In the data rows, the value 50 means zero.
Here are some points, each followed by its number:
tensor([56, 49, 40, 44, 42, 58, 44, 39, 53, 41, 66, 48, 41, 53, 46, 71,
        72, 53, 41, 69, 37, 41, 42, 66, 58, 45, 61, 39, 44, 43, 44, 48,
        42, 60, 36, 47, 44, 52, 41, 43, 42, 44, 43, 43, 39, 71, 48, 46,
        47, 39, 58, 44, 50, 47, 62, 36, 43, 44, 41, 54, 53, 41, 50, 50,
        58, 45, 44, 49, 60, 47, 43, 42, 63, 67, 59, 39, 60, 62, 44, 50,
        47, 46, 46, 57, 46, 47, 40, 72, 48, 40, 57, 46, 42, 59, 43, 62,
        45, 44, 42, 44, 61, 57, 43, 56, 43, 37, 52, 40, 70, 39, 66, 41,
        45, 74, 74, 41, 50, 51, 69, 56, 62, 60, 68, 46, 43, 53, 55, 38,
        57, 51]) 0
tensor([28, 36, 39, 97, 68, 39, 47, 49, 86, 59, 53, 41, 55, 51, 40, 57,
        63, 32, 36, 32, 32, 38, 40, 55, 35, 39, 30, 55, 64, 97, 84, 37,
        39, 73, 48, 55, 41, 40, 51, 67, 57, 73, 37, 56, 67, 59, 33, 39,
        35, 60, 56, 47, 53, 55, 30, 73, 35, 38, 37, 45, 76, 82, 42, 69,
        48, 52, 39, 77, 70, 40, 31, 47, 38, 60, 59, 70, 53, 41, 35, 35,
        38, 49, 36, 49, 30, 52, 35, 35, 40, 52, 30, 40, 59, 30, 37, 34,
        56, 39, 62, 37, 49, 30, 38, 71, 42, 61, 46, 36, 59, 73, 54, 67,
        85, 56, 29, 57, 55, 34, 69, 55, 75, 42, 57, 41, 37, 49, 71, 37,
        37, 66]) 1
tensor([58, 38, 52, 75, 98, 49, 63, 46, 67, 93, 36, 99, 40, 30, 40, 58,
        30, 29, 35, 58, 45, 48, 42, 62, 65, 36, 29, 52, 40, 37, 99, 37,
        90, 55, 38, 32, 35, 56, 45, 27, 42, 35, 37, 39, 89, 58, 60, 45,
        75, 36, 49, 41, 55, 41, 31, 77, 40, 41, 47, 52, 71, 35, 41, 33,
        77, 37, 76, 66, 36, 39, 29, 47, 31, 32, 41, 40, 48, 43, 40, 67,
        52, 40, 36, 34, 31, 37, 52, 53, 61, 35, 51, 34, 88, 73, 64, 39,
        48, 99, 28, 40, 38, 47, 37, 61, 93, 47, 57, 41, 44, 68, 53, 43,
        90, 58, 35, 41, 59, 78, 41, 38, 29, 40, 29, 31, 37, 52, 40, 34,
        48, 61]) 2
tensor([39, 32, 35, 62, 37, 30, 48, 38, 42, 79, 46, 42, 41, 32, 42, 36,
        68, 31, 37, 64, 34, 69, 44, 28, 61, 99, 34, 57, 27, 54, 57, 99,
        40, 37, 56, 47, 40, 57, 52, 58, 64, 37, 39, 40, 54, 39, 33, 40,
        39, 36, 52, 33, 37, 43, 33, 44, 71, 41, 65, 45, 48, 43, 40, 60,
        31, 42, 40, 32, 57, 43, 69, 31, 30, 29, 35, 88, 56, 42, 36, 37,
        40, 72, 38, 90, 40, 50, 54, 47, 45, 99, 74, 79, 39, 43, 94, 73,
        83, 41, 53, 38, 54, 42, 40, 37, 45, 71, 43, 40, 65, 38, 61, 73,
        64, 66, 30, 54, 42, 61, 33, 38, 40, 46, 62, 90, 41, 55, 40, 54,
        75, 49]) 3
tensor([69, 38, 53, 46, 46, 49, 70, 37, 43, 52, 44, 42, 43, 39, 45, 70,
        53, 50, 42, 71, 43, 56, 45, 67, 50, 42, 52, 63, 59, 44, 42, 39,
        55, 54, 34, 40, 45, 56, 41, 55, 40, 40, 53, 43, 68, 57, 72, 44,
        91, 42, 63, 51, 45, 35, 49, 45, 43, 46, 42, 65, 34, 39, 48, 55,
        40, 42, 85, 64, 48, 45, 39, 39, 54, 53, 41, 47, 61, 41, 54, 43,
        44, 37, 41, 54, 50, 40, 40, 88, 50, 46, 69, 37, 52, 73, 42, 66,
        42, 42, 34, 42, 52, 52, 45, 53, 53, 42, 46, 37, 41, 39, 62, 44,
        42, 51, 54, 37, 39, 63, 61, 53, 54, 56, 67, 56, 44, 60, 51, 40,
        70, 58]) 4
tensor([44, 50, 43, 39, 42, 63, 51, 40, 46, 41, 73, 45, 44, 63, 47, 55,
        74, 57, 51, 63, 49, 46, 48, 50, 47, 42, 49, 60, 49, 43, 47, 41,
        45, 44, 58, 41, 47, 73, 41, 56, 41, 56, 42, 42, 35, 68, 61, 44,
        39, 39, 53, 55, 47, 44, 60, 37, 51, 48, 43, 53, 60, 50, 44, 43,
        50, 49, 51, 49, 70, 45, 43, 51, 51, 55, 61, 56, 59, 71, 45, 47,
        43, 49, 42, 43, 40, 43, 48, 53, 45, 43, 54, 48, 42, 59, 40, 46,
        41, 49, 73, 45, 70, 77, 46, 49, 43, 45, 50, 55, 46, 42, 61, 43,
        41, 48, 60, 44, 42, 48, 68, 44, 59, 39, 65, 39, 46, 65, 62, 40,
        51, 53]) 5
tensor([23, 28, 44, 78, 99, 26, 27, 36, 99, 34, 54, 35, 34, 45, 98, 22,
        25, 62, 32, 27, 84, 37, 37, 56, 64, 35, 71, 19, 26, 35, 36, 32,
        89, 99, 33, 67, 99, 23, 36, 30, 34, 33, 96, 99, 67, 23, 74, 99,
        47, 81, 22, 68, 61, 32, 27, 43, 33, 62, 30, 52, 63, 35, 34, 83,
        70, 45, 23, 30, 26, 99, 78, 27, 58, 61, 50, 30, 24, 30, 82, 76,
        99, 60, 32, 30, 27, 72, 31, 28, 99, 59, 25, 30, 33, 64, 35, 32,
        37, 38, 43, 39, 53, 49, 41, 24, 34, 83, 70, 33, 54, 65, 23, 26,
        41, 22, 36, 42, 33, 52, 23, 30, 28, 86, 50, 29, 93, 45, 31, 35,
        44, 25]) 6
tensor([62, 54, 54, 40, 41, 69, 71, 39, 38, 40, 43, 43, 41, 34, 41, 63,
        47, 62, 73, 44, 58, 37, 43, 42, 52, 40, 39, 57, 55, 40, 41, 59,
        41, 40, 86, 36, 42, 36, 47, 41, 62, 37, 39, 36, 45, 61, 56, 41,
        36, 54, 56, 91, 55, 52, 42, 49, 39, 41, 54, 66, 54, 43, 45, 49,
        62, 37, 59, 39, 70, 39, 55, 75, 69, 34, 58, 90, 58, 42, 35, 36,
        39, 31, 40, 53, 38, 33, 49, 67, 42, 50, 51, 56, 40, 32, 55, 38,
        74, 43, 62, 45, 60, 53, 41, 74, 58, 53, 67, 44, 62, 35, 57, 74,
        45, 54, 72, 45, 43, 55, 28, 34, 49, 40, 60, 66, 40, 54, 41, 47,
        66, 51]) 7
tensor([59, 39, 35, 35, 34, 60, 63, 88, 35, 50, 23, 38, 36, 28, 36, 46,
        35, 55, 99, 46, 73, 39, 39, 39, 70, 38, 39, 50, 60, 35, 37, 76,
        37, 97, 64, 98, 85, 60, 36, 56, 37, 47, 87, 99, 62, 52, 29, 35,
        31, 34, 47, 37, 34, 39, 64, 63, 60, 37, 42, 31, 52, 86, 75, 38,
        52, 32, 41, 68, 47, 37, 59, 69, 27, 27, 29, 31, 51, 83, 90, 35,
        38, 66, 35, 30, 88, 66, 36, 29, 39, 33, 66, 31, 73, 63, 35, 87,
        37, 36, 57, 33, 17, 35, 61, 36, 36, 32, 28, 45, 52, 31, 53, 61,
        35, 23, 59, 34, 47, 34, 64, 91, 46, 37, 35, 70, 36, 45, 77, 35,
        72, 23]) 8
tensor([30, 34, 39, 57, 47, 56, 33, 38, 41, 41, 57, 46, 43, 54, 43, 40,
        36, 75, 39, 44, 55, 41, 41, 65, 62, 45, 79, 38, 37, 42, 44, 37,
        42, 53, 50, 46, 77, 35, 73, 33, 40, 42, 99, 63, 47, 39, 61, 73,
        51, 99, 60, 56, 84, 44, 44, 52, 42, 41, 48, 49, 32, 50, 48, 75,
        83, 39, 28, 35, 32, 49, 75, 48, 74, 41, 74, 61, 56, 36, 54, 55,
        69, 76, 42, 36, 45, 97, 42, 75, 61, 53, 29, 36, 48, 48, 39, 39,
        42, 43, 49, 42, 42, 58, 41, 38, 41, 62, 67, 37, 56, 74, 44, 28,
        44, 34, 37, 41, 43, 41, 34, 53, 33, 60, 62, 40, 44, 62, 48, 39,
        51, 45]) 9
tensor([73, 46, 72, 40, 40, 61, 62, 38, 41, 42, 77, 48, 51, 39, 47, 37,
        52, 49, 45, 52, 79, 45, 46, 42, 30, 40, 65, 59, 71, 42, 44, 65,
        46, 46, 36, 38, 42, 44, 44, 57, 41, 53, 40, 42, 44, 47, 56, 44,
        46, 58, 60, 41, 40, 45, 77, 74, 45, 43, 41, 45, 48, 53, 46, 37,
        54, 49, 64, 57, 32, 44, 42, 49, 50, 50, 46, 35, 59, 57, 54, 45,
        42, 64, 41, 40, 42, 73, 84, 41, 46, 67, 55, 63, 42, 40, 44, 38,
        44, 46, 46, 44, 61, 89, 43, 55, 70, 38, 42, 62, 40, 49, 58, 56,
        41, 39, 45, 43, 47, 36, 53, 63, 46, 76, 60, 54, 46, 64, 56, 55,
        34, 33]) 10
tensor([54, 61, 56, 39, 40, 60, 64, 44, 37, 38, 44, 41, 41, 42, 43, 68,
        59, 60, 80, 50, 53, 45, 46, 53, 55, 41, 49, 50, 50, 42, 41, 45,
        42, 38, 71, 39, 42, 45, 40, 39, 47, 39, 40, 42, 49, 64, 51, 42,
        39, 46, 56, 81, 50, 44, 46, 49, 44, 44, 52, 70, 47, 42, 42, 58,
        52, 47, 65, 52, 78, 43, 54, 80, 75, 41, 55, 68, 56, 42, 38, 43,
        40, 38, 40, 52, 47, 35, 44, 58, 42, 41, 56, 56, 39, 42, 58, 37,
        44, 44, 61, 43, 60, 58, 41, 63, 54, 55, 54, 40, 63, 39, 60, 62,
        45, 66, 76, 43, 48, 58, 35, 36, 50, 36, 66, 59, 43, 55, 50, 38,
        54, 62]) 11
tensor([51, 55, 39, 40, 41, 68, 37, 37, 54, 38, 71, 66, 41, 79, 45, 68,
        73, 69, 45, 66, 34, 39, 43, 54, 55, 45, 64, 35, 34, 46, 47, 49,
        57, 59, 36, 47, 47, 72, 45, 45, 43, 44, 43, 43, 34, 68, 57, 45,
        51, 38, 57, 36, 56, 42, 56, 33, 46, 45, 37, 60, 62, 37, 41, 51,
        50, 57, 31, 35, 68, 44, 35, 38, 58, 76, 61, 39, 59, 58, 38, 65,
        43, 36, 44, 45, 40, 37, 58, 75, 41, 37, 36, 66, 40, 44, 41, 81,
        44, 46, 38, 38, 55, 60, 42, 41, 41, 36, 49, 43, 41, 37, 65, 32,
        49, 71, 71, 41, 79, 56, 71, 64, 90, 45, 66, 37, 44, 38, 84, 40,
        54, 54]) 12
tensor([61, 53, 45, 46, 42, 74, 60, 57, 41, 42, 51, 48, 45, 50, 47, 51,
        75, 52, 48, 67, 40, 43, 45, 56, 42, 42, 73, 59, 51, 49, 50, 39,
        41, 41, 54, 47, 45, 70, 41, 42, 44, 43, 51, 42, 38, 47, 44, 42,
        38, 55, 58, 47, 39, 43, 48, 44, 39, 42, 38, 71, 41, 48, 45, 45,
        49, 58, 56, 48, 48, 42, 51, 44, 59, 60, 54, 52, 57, 97, 66, 42,
        46, 73, 43, 56, 45, 43, 39, 52, 46, 39, 48, 51, 47, 56, 57, 43,
        44, 45, 54, 45, 57, 71, 39, 62, 57, 42, 52, 47, 49, 47, 63, 50,
        47, 55, 70, 42, 44, 35, 58, 50, 52, 40, 63, 44, 43, 55, 63, 43,
        46, 47]) 13
tensor([63, 42, 42, 37, 39, 71, 72, 66, 41, 56, 30, 44, 41, 33, 43, 56,
        50, 45, 99, 57, 55, 40, 41, 41, 74, 39, 46, 60, 55, 42, 41, 69,
        39, 67, 71, 76, 59, 68, 38, 52, 38, 46, 66, 64, 51, 62, 34, 41,
        37, 37, 53, 41, 36, 41, 62, 48, 35, 37, 42, 33, 49, 77, 41, 37,
        54, 40, 52, 60, 53, 42, 56, 69, 39, 29, 34, 37, 54, 66, 68, 37,
        43, 75, 40, 35, 81, 60, 42, 31, 40, 34, 67, 33, 70, 79, 41, 80,
        42, 42, 67, 41, 32, 41, 40, 40, 41, 38, 31, 53, 55, 33, 54, 59,
        36, 26, 65, 37, 41, 33, 66, 71, 52, 41, 49, 62, 38, 50, 85, 37,
        83, 32]) 14
tensor([67, 55, 73, 39, 40, 65, 65, 37, 39, 40, 71, 43, 48, 34, 42, 24,
        39, 45, 41, 35, 87, 42, 43, 27, 29, 71, 57, 58, 50, 41, 40, 99,
        39, 51, 34, 34, 40, 32, 51, 58, 38, 48, 41, 43, 46, 41, 42, 42,
        44, 54, 59, 35, 38, 43, 63, 83, 46, 44, 38, 49, 48, 63, 45, 35,
        44, 48, 59, 50, 30, 43, 39, 45, 39, 44, 35, 33, 57, 57, 52, 57,
        41, 76, 39, 36, 43, 95, 99, 34, 44, 71, 46, 86, 38, 26, 54, 40,
        39, 61, 38, 46, 65, 89, 42, 44, 99, 35, 31, 96, 40, 45, 52, 76,
        47, 36, 34, 39, 42, 33, 35, 96, 39, 93, 47, 68, 42, 55, 68, 72,
        29, 27]) 15
tensor([64, 43, 38, 44, 42, 49, 53, 69, 55, 44, 81, 49, 46, 63, 45, 48,
        69, 34, 43, 56, 38, 51, 50, 64, 52, 45, 35, 65, 77, 45, 45, 62,
        43, 43, 55, 88, 47, 56, 47, 37, 44, 63, 48, 48, 64, 67, 36, 44,
        38, 38, 57, 38, 39, 46, 52, 53, 49, 45, 39, 46, 47, 39, 46, 36,
        36, 38, 42, 65, 44, 44, 62, 79, 60, 53, 59, 38, 50, 36, 41, 40,
        43, 80, 56, 61, 58, 50, 42, 51, 43, 48, 54, 57, 56, 52, 41, 37,
        42, 44, 60, 41, 57, 39, 40, 38, 40, 36, 39, 38, 25, 42, 63, 34,
        41, 50, 64, 71, 44, 67, 61, 79, 45, 38, 66, 51, 43, 58, 75, 41,
        55, 53]) 16
New points follow, each followed by the numbers of its three nearest points above by angle, seen from the average point of the numbered points, nearest first.
tensor([35, 48, 36, 49, 40, 74, 68, 44, 75, 39, 66, 40, 39, 50, 40, 42,
        38, 42, 52, 46, 36, 76, 47, 60, 67, 53, 32, 56, 63, 41, 42, 44,
        56, 37, 31, 44, 41, 51, 59, 46, 48, 42, 44, 43, 38, 37, 36, 44,
        39, 40, 57, 56, 50, 43, 43, 42, 42, 71, 53, 74, 32, 37, 40, 36,
        67, 48, 59, 35, 53, 42, 77, 43, 74, 53, 52, 93, 57, 37, 39, 47,
        57, 67, 40, 36, 35, 46, 39, 80, 42, 62, 30, 79, 42, 48, 53, 41,
        48, 47, 64, 43, 61, 76, 42, 63, 56, 37, 70, 47, 58, 44, 29, 57,
        43, 65, 35, 72, 58, 41, 59, 48, 45, 50, 60, 36, 44, 60, 63, 44,
        90, 39]) 7 11 3
tensor([43, 81, 55, 39, 40, 62, 50, 64, 44, 39, 51, 43, 42, 60, 41, 65,
        47, 41, 39, 44, 49, 42, 46, 71, 56, 44, 63, 62, 59, 45, 45, 39,
        46, 61, 60, 39, 41, 66, 39, 45, 52, 38, 55, 41, 45, 65, 54, 43,
        51, 48, 59, 60, 66, 44, 38, 66, 46, 47, 53, 52, 40, 39, 46, 46,
        70, 39, 69, 36, 52, 44, 83, 81, 70, 76, 58, 63, 58, 36, 49, 39,
        41, 43, 46, 34, 38, 34, 38, 43, 45, 41, 66, 44, 41, 74, 42, 37,
        44, 44, 70, 43, 56, 42, 40, 38, 41, 36, 33, 38, 60, 44, 59, 33,
        39, 59, 71, 48, 48, 50, 63, 55, 41, 59, 65, 39, 43, 57, 40, 49,
        68, 52]) 11 0 7
tensor([36, 32, 37, 73, 41, 29, 46, 33, 38, 82, 40, 41, 40, 31, 43, 34,
        66, 31, 36, 58, 34, 49, 43, 29, 67, 99, 31, 55, 27, 57, 52, 99,
        45, 37, 55, 56, 39, 51, 49, 53, 63, 36, 37, 39, 59, 37, 34, 40,
        38, 38, 56, 33, 37, 40, 33, 40, 99, 39, 60, 36, 51, 42, 45, 71,
        34, 46, 47, 36, 59, 42, 68, 29, 26, 27, 32, 79, 52, 37, 35, 36,
        41, 74, 40, 99, 39, 57, 67, 54, 46, 90, 70, 70, 37, 47, 99, 83,
        99, 42, 59, 45, 59, 42, 40, 36, 44, 70, 37, 34, 57, 34, 58, 74,
        58, 63, 27, 50, 39, 55, 32, 36, 31, 44, 50, 85, 38, 48, 32, 59,
        75, 42]) 3 7 15
tensor([24, 83, 99, 44, 36, 28, 69, 68, 37, 36, 23, 44, 35, 33, 36, 38,
        28, 43, 36, 22, 40, 33, 39, 23, 47, 99, 68, 51, 45, 99, 78, 32,
        37, 36, 29, 34, 38, 42, 43, 29, 37, 40, 46, 35, 64, 54, 31, 37,
        41, 54, 50, 81, 33, 47, 82, 67, 41, 39, 33, 34, 55, 33, 37, 98,
        32, 84, 40, 69, 63, 36, 81, 33, 63, 66, 39, 42, 48, 98, 81, 33,
        36, 43, 35, 92, 46, 53, 33, 30, 38, 35, 51, 44, 37, 63, 78, 35,
        38, 37, 36, 99, 44, 29, 99, 48, 35, 46, 75, 34, 20, 53, 34, 65,
        35, 35, 56, 54, 42, 79, 27, 33, 31, 33, 54, 32, 37, 46, 26, 34,
        76, 34]) 13 11 3
tensor([45, 43, 34, 44, 37, 27, 66, 51, 35, 35, 54, 36, 93, 73, 99, 56,
        26, 66, 33, 39, 40, 35, 42, 60, 28, 41, 50, 23, 37, 38, 36, 31,
        34, 33, 71, 39, 38, 33, 99, 53, 48, 38, 99, 38, 30, 24, 31, 99,
        75, 45, 36, 70, 71, 35, 29, 32, 34, 99, 78, 30, 38, 34, 39, 48,
        30, 31, 38, 30, 63, 88, 29, 39, 63, 69, 30, 36, 21, 32, 37, 85,
        87, 48, 88, 49, 87, 60, 99, 37, 37, 33, 27, 32, 52, 30, 38, 53,
        38, 38, 26, 40, 29, 41, 36, 63, 72, 53, 78, 62, 55, 31, 50, 29,
        35, 50, 51, 34, 37, 80, 34, 33, 66, 32, 57, 41, 99, 52, 69, 93,
        53, 47]) 6 9 12
tensor([49, 53, 44, 41, 42, 48, 54, 41, 67, 43, 58, 48, 44, 46, 49, 75,
        79, 66, 58, 51, 38, 44, 45, 37, 47, 44, 71, 43, 49, 42, 59, 42,
        44, 42, 54, 39, 46, 73, 44, 45, 44, 50, 41, 41, 69, 60, 51, 45,
        60, 39, 55, 44, 39, 44, 85, 50, 46, 44, 39, 50, 47, 52, 43, 41,
        50, 79, 52, 47, 54, 41, 44, 61, 63, 60, 61, 42, 59, 56, 43, 46,
        44, 50, 42, 41, 41, 49, 48, 50, 42, 39, 74, 40, 41, 63, 41, 42,
        41, 42, 69, 40, 57, 62, 41, 59, 60, 38, 34, 56, 36, 40, 63, 45,
        51, 57, 51, 39, 46, 34, 75, 57, 64, 40, 64, 39, 42, 55, 68, 40,
        48, 64]) 5 12 0
tensor([56, 47, 40, 34, 36, 63, 30, 38, 34, 84, 58, 40, 51, 29, 37, 57,
        63, 71, 38, 61, 80, 38, 38, 33, 64, 99, 74, 53, 63, 37, 98, 90,
        36, 93, 45, 33, 39, 35, 36, 30, 34, 75, 35, 36, 30, 55, 38, 35,
        36, 44, 50, 80, 91, 99, 64, 29, 36, 38, 79, 38, 52, 33, 39, 32,
        32, 34, 33, 81, 27, 38, 29, 51, 26, 25, 27, 36, 50, 48, 52, 35,
        38, 50, 37, 32, 34, 60, 32, 77, 60, 31, 62, 31, 35, 24, 99, 72,
        39, 99, 41, 83, 45, 28, 35, 63, 36, 30, 29, 99, 19, 68, 49, 34,
        80, 39, 26, 53, 99, 65, 62, 32, 72, 30, 52, 59, 38, 48, 71, 45,
        29, 62]) 2 15 3
tensor([71, 49, 38, 52, 75, 58, 33, 55, 41, 83, 73, 43, 42, 44, 46, 41,
        34, 79, 40, 69, 61, 46, 46, 40, 31, 42, 90, 45, 73, 42, 42, 44,
        99, 47, 35, 61, 42, 70, 40, 99, 39, 38, 40, 46, 40, 28, 58, 44,
        62, 52, 29, 33, 37, 43, 99, 33, 43, 41, 42, 37, 72, 39, 47, 37,
        37, 84, 59, 42, 51, 42, 46, 64, 62, 62, 94, 33, 44, 63, 56, 41,
        46, 58, 42, 37, 55, 48, 42, 62, 43, 37, 41, 43, 43, 29, 43, 39,
        43, 43, 36, 43, 60, 34, 70, 71, 41, 60, 46, 55, 68, 38, 29, 73,
        45, 69, 68, 38, 45, 34, 67, 37, 66, 52, 26, 39, 43, 54, 29, 61,
        30, 27]) 10 13 0
tensor([46, 35, 38, 39, 81, 66, 44, 39, 47, 63, 58, 58, 73, 57, 39, 61,
        56, 40, 38, 41, 39, 39, 62, 67, 38, 54, 40, 58, 73, 67, 43, 39,
        40, 76, 58, 99, 44, 44, 64, 36, 38, 48, 39, 80, 58, 41, 56, 40,
        63, 47, 55, 34, 99, 43, 33, 50, 41, 40, 36, 47, 26, 54, 41, 36,
        92, 37, 75, 42, 46, 44, 33, 78, 42, 34, 78, 37, 56, 47, 49, 39,
        43, 55, 40, 49, 36, 42, 47, 59, 42, 50, 51, 49, 44, 41, 38, 58,
        36, 39, 65, 40, 58, 31, 40, 70, 40, 35, 54, 36, 47, 77, 41, 44,
        47, 55, 30, 57, 41, 32, 51, 99, 52, 73, 37, 44, 41, 56, 40, 37,
        41, 71]) 1 16 9
tensor([58, 46, 52, 34, 41, 61, 29, 33, 99, 90, 23, 43, 34, 67, 68, 52,
        44, 55, 32, 54, 87, 36, 52, 57, 66, 34, 71, 22, 25, 35, 76, 31,
        33, 33, 41, 86, 36, 26, 33, 33, 33, 99, 39, 34, 29, 51, 29, 71,
        61, 82, 50, 47, 33, 36, 29, 28, 37, 38, 73, 99, 64, 91, 39, 92,
        78, 91, 24, 75, 65, 37, 28, 27, 32, 26, 33, 42, 50, 99, 82, 37,
        37, 27, 33, 70, 30, 30, 33, 43, 37, 59, 55, 80, 34, 60, 48, 43,
        61, 42, 24, 99, 45, 47, 99, 59, 34, 29, 40, 32, 51, 64, 18, 26,
        80, 57, 25, 41, 99, 76, 61, 32, 50, 31, 29, 31, 68, 49, 32, 33,
        26, 59]) 1 2 6
tensor([51, 99, 47, 38, 92, 35, 32, 72, 76, 38, 53, 42, 51, 64, 41, 51,
        41, 32, 41, 35, 75, 37, 39, 47, 54, 42, 32, 44, 53, 99, 38, 34,
        42, 36, 48, 35, 43, 68, 38, 63, 38, 37, 39, 76, 52, 51, 88, 41,
        36, 49, 53, 62, 37, 41, 33, 45, 42, 42, 34, 48, 74, 38, 43, 90,
        41, 35, 29, 43, 29, 41, 55, 69, 26, 73, 31, 32, 57, 40, 99, 97,
        43, 30, 77, 55, 51, 61, 38, 32, 42, 37, 63, 92, 40, 50, 44, 52,
        41, 59, 64, 35, 51, 87, 38, 27, 37, 55, 79, 36, 27, 51, 31, 72,
        38, 49, 64, 99, 38, 47, 52, 96, 33, 34, 55, 33, 59, 53, 49, 37,
        31, 42]) 6 16 1
tensor([64, 77, 99, 46, 46, 33, 66, 51, 53, 52, 59, 41, 39, 69, 39, 58,
        63, 41, 99, 61, 52, 39, 42, 29, 62, 41, 35, 47, 66, 39, 58, 64,
        46, 56, 58, 45, 40, 32, 35, 56, 36, 37, 37, 50, 80, 57, 46, 39,
        34, 36, 52, 53, 39, 35, 44, 33, 36, 40, 59, 33, 71, 62, 43, 59,
        38, 34, 69, 85, 40, 39, 40, 35, 32, 69, 63, 38, 54, 51, 37, 69,
        41, 70, 54, 39, 42, 40, 90, 31, 46, 35, 70, 34, 46, 46, 40, 39,
        46, 40, 48, 40, 52, 36, 78, 62, 40, 34, 32, 37, 59, 55, 53, 50,
        38, 66, 68, 37, 42, 77, 39, 52, 44, 67, 58, 51, 50, 54, 34, 96,
        40, 34]) 10 11 15
tensor([42, 45, 99, 37, 38, 66, 30, 99, 37, 38, 67, 41, 42, 32, 43, 63,
        48, 33, 35, 59, 54, 40, 48, 61, 70, 39, 31, 54, 27, 37, 36, 33,
        60, 35, 28, 34, 65, 30, 44, 36, 78, 37, 39, 55, 31, 58, 86, 39,
        33, 47, 47, 40, 91, 37, 62, 75, 38, 38, 38, 31, 25, 99, 40, 53,
        87, 35, 45, 40, 56, 99, 53, 38, 62, 27, 30, 35, 51, 35, 34, 88,
        39, 47, 57, 34, 99, 31, 54, 82, 40, 47, 27, 33, 99, 44, 36, 86,
        36, 40, 52, 38, 51, 29, 74, 65, 39, 76, 37, 61, 56, 72, 51, 28,
        41, 46, 47, 59, 61, 60, 30, 34, 32, 99, 32, 88, 64, 22, 40, 70,
        29, 66]) 9 6 2
tensor([24, 31, 34, 78, 35, 32, 31, 36, 37, 47, 46, 39, 89, 62, 35, 32,
        27, 66, 33, 22, 31, 60, 40, 44, 61, 39, 32, 56, 36, 99, 37, 32,
        37, 56, 54, 44, 99, 28, 99, 29, 35, 99, 99, 76, 42, 26, 55, 71,
        62, 88, 50, 43, 94, 41, 31, 54, 39, 39, 63, 33, 28, 74, 37, 50,
        31, 36, 25, 31, 42, 62, 64, 61, 69, 38, 55, 65, 54, 33, 34, 39,
        63, 62, 33, 31, 65, 84, 36, 32, 41, 93, 27, 33, 99, 26, 39, 85,
        38, 37, 46, 40, 16, 31, 39, 63, 37, 90, 77, 45, 60, 74, 25, 27,
        88, 24, 31, 41, 35, 29, 29, 72, 87, 31, 56, 68, 38, 51, 53, 59,
        53, 43]) 9 1 6
tensor([70, 35, 38, 81, 41, 38, 51, 37, 46, 59, 26, 44, 43, 48, 44, 67,
        38, 79, 40, 42, 38, 56, 42, 49, 74, 40, 35, 59, 72, 41, 42, 51,
        44, 42, 34, 51, 43, 45, 51, 99, 63, 91, 40, 38, 55, 53, 41, 44,
        66, 47, 32, 63, 50, 38, 74, 36, 42, 43, 61, 55, 28, 39, 47, 46,
        35, 50, 61, 67, 29, 40, 50, 38, 37, 48, 68, 66, 56, 58, 35, 36,
        41, 29, 58, 41, 94, 50, 39, 94, 43, 79, 61, 34, 56, 56, 38, 43,
        42, 42, 44, 43, 59, 32, 87, 43, 37, 45, 33, 37, 56, 44, 61, 58,
        58, 66, 67, 59, 40, 65, 39, 38, 47, 37, 61, 55, 41, 52, 28, 72,
        54, 55]) 4 3 7
tensor([49, 61, 51, 42, 41, 60, 43, 46, 40, 40, 62, 43, 43, 58, 44, 60,
        72, 44, 51, 60, 50, 39, 42, 55, 45, 39, 54, 62, 53, 46, 46, 52,
        43, 40, 60, 49, 45, 73, 42, 46, 50, 56, 53, 46, 45, 69, 52, 44,
        42, 40, 56, 51, 52, 41, 46, 53, 40, 40, 41, 40, 57, 41, 50, 45,
        60, 43, 50, 45, 57, 47, 52, 51, 59, 50, 57, 56, 62, 68, 47, 46,
        46, 51, 42, 38, 44, 51, 39, 50, 46, 39, 65, 45, 40, 67, 46, 50,
        48, 48, 65, 49, 66, 68, 44, 48, 44, 52, 51, 59, 63, 46, 63, 49,
        42, 49, 56, 39, 45, 50, 55, 38, 46, 47, 70, 48, 44, 56, 48, 42,
        55, 56]) 5 13 0
tensor([62, 31, 35, 36, 99, 32, 30, 47, 37, 99, 68, 44, 42, 84, 44, 31,
        66, 31, 38, 64, 49, 41, 39, 47, 51, 39, 31, 57, 27, 39, 40, 35,
        39, 99, 31, 99, 39, 25, 37, 51, 40, 40, 95, 39, 31, 29, 88, 78,
        78, 36, 52, 50, 34, 36, 30, 34, 39, 99, 82, 41, 61, 65, 40, 34,
        31, 35, 70, 35, 54, 40, 31, 30, 50, 68, 31, 31, 53, 34, 64, 36,
        40, 60, 36, 80, 48, 87, 72, 31, 42, 36, 53, 35, 81, 66, 39, 48,
        40, 39, 60, 35, 49, 29, 37, 29, 37, 32, 73, 34, 57, 32, 50, 47,
        35, 60, 24, 35, 37, 42, 55, 50, 99, 56, 33, 91, 99, 32, 58, 78,
        28, 60]) 6 4 8
tensor([64, 89, 36, 46, 58, 38, 73, 99, 47, 37, 65, 42, 45, 57, 42, 64,
        28, 31, 40, 44, 48, 44, 41, 55, 68, 39, 62, 26, 66, 99, 52, 40,
        38, 51, 82, 82, 42, 43, 39, 33, 40, 38, 56, 40, 96, 61, 34, 40,
        35, 35, 54, 33, 39, 52, 43, 83, 42, 42, 35, 37, 43, 38, 55, 55,
        41, 36, 55, 68, 56, 42, 58, 46, 46, 72, 83, 33, 56, 34, 36, 45,
        40, 67, 84, 64, 56, 48, 36, 58, 82, 36, 74, 55, 54, 74, 38, 34,
        40, 38, 28, 48, 58, 44, 62, 26, 65, 56, 33, 37, 45, 76, 56, 29,
        37, 48, 56, 35, 38, 37, 66, 33, 32, 33, 33, 68, 42, 53, 86, 36,
        49, 36]) 16 1 8
